In the data rows, zero lies at 4.5, halfway between 4 and 5.
Some points:
[5 4 7 3 4 5 5 5 5 5 3 7 5 7 7 4 5 5 7 5 7 4 4 5 7 4 2 1 8 4 2 3 6 4 1 1 7 6 6 4 1 4 3 3 5 2 8 4]
[6 2 4 4 5 3 0 6 7 5 3 2 5 4 9 4 2 4 5 2 2 5 4 4 4 3 5 4 4 5 3 6 6 3 4 9 5 7 7 4 4 8 5 7 4 5 4 4]
[5 2 2 5 8 3 6 4 5 4 4 6 8 3 6 6 2 4 3 1 4 5 5 7 5 7 5 5 4 4 5 2 5 5 7 1 6 4 2 7 6 6 4 5 2 3 3 2]
[3 4 6 5 4 7 2 4 6 3 5 2 1 6 5 5 5 6 6 4 7 4 5 7 6 5 4 2 4 5 3 3 4 5 6 3 6 5 7 8 4 4 6 6 2 3 3 3]
[4 3 4 5 1 3 3 6 2 7 5 3 6 4 6 6 7 4 4 4 4 7 5 3 5 5 4 6 5 8 7 2 6 7 1 3 6 1 3 3 5 3 4 4 5 7 7 3]
[5 4 5 5 2 5 5 4 5 4 2 3 3 6 4 6 1 5 5 5 6 7 8 4 4 4 1 7 5 3 5 4 7 1 5 7 7 1 7 2 6 6 5 2 5 4 3 8]
[7 5 7 4 2 4 2 3 5 5 3 8 3 7 3 5 4 4 4 5 5 6 3 7 4 4 3 3 4 3 5 5 5 8 3 7 3 4 3 7 3 8 3 5 4 7 4 3]
[3 4 7 2 2 3 2 7 2 3 5 4 5 4 2 2 7 4 6 4 4 6 4 5 4 6 3 4 3 4 3 3 3 3 3 3 0 3 7 5 8 7 5 4 5 6 4 3]
[6 4 1 6 5 5 3 2 3 7 6 6 2 5 5 5 6 6 4 4 2 5 3 4 6 5 4 7 1 6 4 4 4 6 3 4 3 7 8 5 8 3 6 1 7 4 7 4]
[5 8 3 6 6 3 3 6 4 6 6 5 4 6 4 4 4 5 2 4 7 2 3 7 7 5 2 5 2 5 6 4 6 5 4 4 3 4 4 5 4 4 5 5 5 4 5 6]
[6 5 4 2 4 5 6 4 5 2 2 5 0 4 6 4 4 3 4 4 4 5 6 6 5 6 3 8 5 6 6 4 4 5 6 4 3 2 5 4 3 7 1 4 5 4 4 5]
[6 3 4 4 5 4 4 6 3 3 5 4 2 4 2 5 5 3 4 4 5 6 3 3 4 6 4 3 6 6 3 3 7 3 7 1 4 8 7 3 4 6 2 4 3 5 3 7]
[5 5 4 3 4 5 4 6 5 3 3 5 4 3 3 6 4 6 5 8 5 4 1 6 3 2 4 4 6 7 5 1 3 6 3 6 5 6 6 4 4 5 6 6 2 5 5 0]
[5 3 3 5 3 6 3 3 5 6 4 4 6 4 2 7 1 5 6 9 5 9 6 5 4 5 9 4 5 2 7 4 4 5 3 3 3 5 7 3 5 2 4 7 6 3 3 2]
[6 7 1 6 5 1 4 3 6 5 4 3 7 3 3 1 8 5 6 3 5 2 7 7 5 3 4 4 6 3 5 6 5 3 4 5 5 3 9 5 4 5 2 4 4 5 5 4]
[5 4 5 3 3 2 6 6 3 3 3 5 4 3 4 4 3 7 8 6 2 2 4 6 3 4 6 7 7 7 5 4 7 3 4 2 5 4 3 5 4 5 5 5 4 1 5 8]
[6 2 5 3 6 1 6 4 6 3 1 3 5 7 3 5 5 5 3 8 5 7 5 5 6 8 8 4 3 4 6 9 5 3 4 7 4 5 4 3 4 1 7 5 4 4 7 4]
[4 4 4 6 2 9 6 5 2 3 3 4 5 5 3 1 4 4 2 5 4 2 5 6 6 3 7 4 3 5 3 0 8 5 4 6 4 7 2 3 3 4 6 4 5 5 6 6]
[3 5 3 8 4 5 2 4 6 6 3 2 4 6 2 4 6 3 3 2 6 5 5 4 5 4 2 8 4 4 4 6 5 6 3 1 6 5 3 3 6 7 7 4 3 4 6 2]
[4 5 1 5 2 3 5 4 6 3 3 6 5 6 6 5 4 4 7 6 8 6 5 3 5 2 8 5 2 6 4 6 5 1 7 3 2 6 3 3 4 4 3 5 8 6 2 3]
[7 5 4 5 9 4 6 6 5 7 5 6 0 3 3 8 4 6 7 4 6 3 5 4 5 0 7 3 3 2 4 6 6 5 7 4 2 3 3 1 8 5 7 5 6 4 6 4]
[4 5 5 8 5 3 4 2 4 6 7 4 4 4 4 4 3 6 5 5 2 6 5 6 3 3 8 1 4 6 0 7 6 2 4 4 5 3 3 2 5 1 2 1 4 4 2 2]
[5 8 2 3 2 7 5 8 4 6 7 8 7 6 6 5 3 4 3 3 4 5 5 3 4 4 3 6 6 2 4 8 5 3 5 3 5 5 5 5 3 1 4 6 2 6 8 4]
[4 4 2 6 4 3 2 6 6 5 6 0 3 7 5 4 4 4 4 3 7 4 2 3 5 5 5 4 6 2 6 3 4 7 2 6 2 3 3 3 7 2 1 3 4 0 5 6]
[4 3 4 5 4 5 5 4 4 3 2 6 5 4 4 5 8 4 2 7 6 5 4 4 4 4 3 4 5 5 1 4 3 3 6 4 2 6 4 7 9 5 5 5 5 3 6 4]
[6 5 3 4 8 6 5 4 5 7 7 1 1 3 3 5 5 0 7 8 2 1 6 3 4 7 4 4 3 3 2 5 7 4 4 5 1 3 1 4 4 4 7 5 6 4 3 1]
[4 2 5 5 5 4 3 5 2 3 6 2 8 5 5 5 5 7 4 6 5 5 3 6 4 6 3 5 4 5 2 3 5 4 5 7 7 2 5 3 4 5 4 8 7 3 5 6]
[3 6 6 4 3 2 7 4 4 8 7 5 2 1 2 7 3 5 5 2 4 5 4 1 4 3 0 2 1 5 3 5 4 3 2 7 6 5 3 5 2 4 7 5 3 4 3 5]
[5 3 5 3 5 4 3 7 5 5 5 5 5 6 4 7 7 3 5 5 7 5 5 7 4 5 8 7 3 3 3 6 5 3 4 4 2 5 3 2 0 1 7 4 5 7 4 3]
[6 7 4 3 6 8 3 5 2 3 3 6 5 4 4 3 3 6 6 3 4 5 4 2 3 9 6 2 0 5 4 6 4 4 0 4 6 3 4 3 5 8 4 5 4 2 4 4]
[7 6 5 7 6 6 3 5 4 5 5 2 5 5 5 6 8 5 4 5 1 6 3 4 3 3 8 3 5 2 7 4 3 5 6 2 7 6 5 4 2 8 6 3 6 7 4 6]
[4 3 6 7 3 3 7 5 4 5 9 6 4 7 4 3 4 4 4 3 7 2 5 5 3 7 9 6 5 3 5 4 5 6 6 6 6 5 5 8 5 8 5 3 5 4 5 2]
[7 5 2 5 2 2 6 6 3 6 4 2 6 2 6 3 2 7 2 5 5 1 5 5 7 3 4 3 4 4 4 6 3 7 3 3 5 4 3 6 5 5 6 3 4 7 3 4]
[3 9 5 5 6 3 8 3 9 5 6 3 7 5 7 6 2 2 4 6 5 7 6 4 3 8 4 4 5 5 5 2 5 4 4 3 4 5 5 5 6 5 7 3 6 6 7 5]
[5 4 7 4 7 6 6 4 6 4 4 5 4 3 5 5 4 6 3 0 4 5 4 1 1 4 4 2 2 6 2 3 2 6 6 5 2 1 6 4 0 4 5 4 4 2 7 5]
[7 2 5 4 3 3 4 3 7 2 4 8 7 5 3 5 7 5 5 6 2 3 6 0 8 4 4 6 6 4 2 3 5 6 5 5 6 5 3 4 4 6 5 4 4 3 1 4]
[5 3 6 2 2 6 5 3 5 6 3 3 5 4 8 3 5 2 4 5 4 6 5 4 4 2 6 3 5 5 2 5 4 4 4 3 4 4 7 7 7 2 5 6 3 6 4 6]
[5 5 6 4 2 4 9 4 7 4 3 3 6 7 2 4 5 3 6 0 1 4 4 6 5 5 3 7 3 6 2 5 3 4 4 4 4 6 5 5 6 3 3 8 5 6 4 5]
[6 5 3 7 6 6 4 5 5 7 4 6 5 6 3 8 5 7 3 4 4 2 7 5 2 5 4 7 6 8 8 3 6 3 2 4 2 3 4 6 5 3 6 4 3 6 4 5]
[2 7 2 6 6 3 4 5 5 5 3 4 3 8 7 5 7 4 4 5 3 6 5 3 2 2 5 4 6 4 4 6 1 3 5 4 5 4 3 8 4 3 5 1 5 2 3 6]
[7 6 9 4 7 4 4 6 0 1 4 4 5 5 8 3 2 3 5 8 6 4 4 4 5 2 3 8 3 6 4 5 6 4 5 5 6 5 3 6 5 3 5 3 4 4 3 4]
[5 6 5 8 0 5 5 5 6 2 5 3 4 3 4 7 5 3 5 4 2 2 3 4 5 5 3 3 4 6 8 6 5 3 6 4 7 4 5 6 5 3 5 3 7 4 6 3]
[3 5 5 7 3 7 4 4 7 3 3 5 5 2 6 3 6 7 3 6 4 5 4 4 6 4 4 5 3 1 6 6 8 6 7 4 3 3 6 6 6 3 6 3 3 6 4 6]
[4 6 7 7 7 1 6 3 4 5 4 4 5 5 5 4 5 3 5 6 6 5 5 4 8 4 5 6 2 8 5 1 2 6 4 6 3 6 6 3 2 5 2 6 2 6 3 7]
[7 3 3 6 3 4 2 5 4 8 4 4 6 3 5 2 5 3 7 5 6 3 2 3 2 7 3 4 5 4 6 5 1 6 9 3 6 5 3 5 3 2 6 3 4 4 4 6]
[4 3 4 4 6 5 6 6 4 4 4 4 4 5 3 5 1 4 5 5 2 7 2 6 7 4 5 5 7 4 5 6 5 4 6 5 3 4 7 3 1 3 4 4 8 7 1 0]
[3 5 5 1 4 5 4 4 5 5 4 4 5 6 2 7 2 4 5 1 4 3 4 7 4 4 6 5 8 9 3 5 5 7 6 6 3 5 4 6 8 5 5 4 5 4 3 7]
[4 6 1 6 5 3 6 8 3 3 4 5 6 4 3 5 5 5 5 6 4 4 7 3 3 7 4 4 5 3 4 5 7 8 4 4 4 6 8 5 4 4 5 4 4 4 4 5]
[5 6 3 6 6 4 4 5 6 2 2 6 4 2 5 4 7 3 6 1 5 6 3 3 3 4 8 5 7 3 7 3 6 4 3 7 6 2 3 8 5 3 6 5 6 7 5 5]
[3 4 6 6 5 6 1 5 7 4 6 6 6 2 5 3 3 4 4 5 4 4 4 5 6 7 6 5 7 6 1 5 3 3 4 7 3 7 3 4 5 5 2 3 4 5 6 5]
[2 4 4 1 5 5 5 8 7 5 7 7 0 5 4 4 5 6 1 6 4 5 5 4 6 6 6 1 5 6 6 4 2 0 4 5 7 5 7 5 5 6 4 7 6 6 4 6]
[1 2 5 4 5 4 4 4 4 4 4 6 5 5 4 4 6 2 8 4 4 4 4 6 6 5 4 4 5 4 4 9 5 4 3 5 5 3 6 6 1 6 6 4 2 5 4 9]
[4 6 7 2 4 2 0 0 2 3 5 5 3 3 4 4 5 5 1 4 2 3 3 3 5 4 5 6 7 4 5 4 5 3 6 5 4 6 2 5 3 4 3 8 2 4 8 5]
[5 5 5 2 2 6 2 5 3 6 4 6 4 6 5 5 5 1 4 4 3 5 8 5 5 4 4 4 3 5 6 1 4 5 7 7 5 7 4 4 4 4 3 3 3 2 3 5]
[6 2 4 2 6 6 3 2 5 2 7 2 4 6 2 1 3 7 5 4 7 5 6 3 4 3 2 5 6 4 3 3 3 5 4 6 8 6 3 5 5 3 6 6 6 6 3 4]
[3 3 5 1 6 3 5 4 4 5 5 7 6 5 4 5 5 2 8 5 5 5 5 7 3 2 5 3 2 4 4 2 7 6 4 4 6 5 2 6 9 5 3 6 6 5 7 8]
[5 5 4 3 2 6 3 3 7 5 7 5 5 5 5 6 4 6 7 9 5 3 4 4 5 5 4 3 4 7 5 6 5 5 6 5 4 4 7 7 4 5 3 7 4 4 5 5]
[4 3 5 4 4 6 3 4 3 6 2 4 7 5 3 4 4 6 8 2 5 4 4 4 7 6 4 5 5 4 3 4 0 1 7 4 2 3 5 4 6 7 4 3 4 7 6 6]
[1 5 2 3 3 4 5 5 2 4 4 1 4 4 5 5 4 8 7 5 4 4 6 3 5 7 4 6 3 2 6 4 4 6 6 6 6 7 2 8 3 5 3 3 4 6 7 1]
These points spread out most along one direction. For each point below, how far along it does it lie, from 0 to 99? 50 is the average, and the first point above lies past it. One standard deviation of the points above along it is 16.
[5 3 2 6 3 6 5 4 3 0 8 6 6 5 5 3 3 4 5 4 3 8 6 5 6 1 2 2 5 4 8 5 3 4 5 6 1 5 2 4 4 8 6 6 3 5 6 7] -> 61
[4 2 5 4 5 7 5 4 7 2 3 2 5 4 5 7 3 3 1 9 4 2 4 6 3 2 4 6 3 3 2 5 2 4 2 3 6 4 3 3 3 7 0 3 4 5 7 5] -> 58
[3 2 4 6 6 3 4 3 3 6 2 7 3 6 6 4 3 3 4 5 6 3 7 8 4 7 4 3 7 4 4 5 5 4 5 3 2 4 3 3 3 4 4 7 9 5 4 1] -> 39
[3 4 8 4 5 5 3 3 3 5 5 4 8 4 5 6 5 5 0 2 6 1 7 2 4 4 6 5 4 2 9 6 4 4 3 2 3 5 6 4 4 4 4 4 6 5 3 6] -> 45
[4 4 5 6 5 7 6 4 4 5 3 6 3 3 1 2 1 2 6 6 5 5 4 5 6 4 6 6 5 5 5 5 2 6 3 5 7 3 7 6 3 5 6 7 5 3 7 8] -> 62
[1 5 6 4 6 4 4 5 7 4 5 6 5 6 6 1 3 3 3 6 1 1 4 1 3 5 4 4 5 4 6 6 4 8 5 2 4 4 7 1 6 2 5 4 2 6 4 4] -> 46
[3 5 0 3 4 4 7 1 4 4 6 6 4 5 6 4 5 5 4 3 6 2 0 6 3 5 5 6 3 3 7 2 5 2 5 5 7 5 6 2 5 4 7 4 3 5 3 3] -> 42
[3 5 6 3 2 6 4 4 7 4 6 4 5 1 6 4 5 6 3 5 8 7 5 8 5 4 3 5 6 5 4 5 2 6 3 4 5 5 5 3 4 5 8 4 6 1 2 6] -> 59
[3 4 3 4 6 6 4 6 7 6 6 4 4 1 5 5 7 4 4 4 6 6 4 6 3 5 4 6 3 4 5 6 6 9 7 5 7 4 4 5 3 3 1 4 6 6 4 6] -> 41
[5 4 6 4 7 5 6 6 6 9 4 4 7 6 4 0 6 6 3 6 3 6 2 5 3 4 4 7 4 4 9 4 7 2 4 3 3 6 2 6 5 6 5 3 4 2 4 4] -> 42
[5 8 5 3 5 9 9 3 1 8 4 4 6 3 3 6 7 4 3 5 6 4 3 2 5 6 5 3 6 6 2 6 6 4 5 6 5 2 3 5 5 7 4 5 3 3 2 4] -> 51
[4 6 7 7 5 3 2 4 3 6 4 5 3 5 5 5 4 7 3 5 3 5 4 4 5 7 2 5 7 0 4 3 6 5 6 4 6 3 4 4 7 3 5 5 6 6 4 5] -> 45
[4 6 6 4 6 5 7 3 4 5 7 4 3 4 3 4 6 4 4 3 4 7 7 5 5 3 7 3 5 8 5 8 4 5 8 4 6 2 3 0 3 4 5 4 4 2 7 0] -> 33
[6 5 7 5 4 7 9 4 4 5 5 6 1 3 9 5 7 8 7 3 4 5 5 4 3 7 4 5 5 5 4 5 3 5 1 5 4 5 2 1 5 4 1 7 3 4 3 4] -> 55
[5 4 4 6 8 4 6 6 2 2 5 5 5 5 5 7 5 2 4 2 5 2 5 5 5 5 3 4 7 4 7 5 1 4 3 7 5 6 6 6 7 3 4 3 4 6 4 1] -> 44
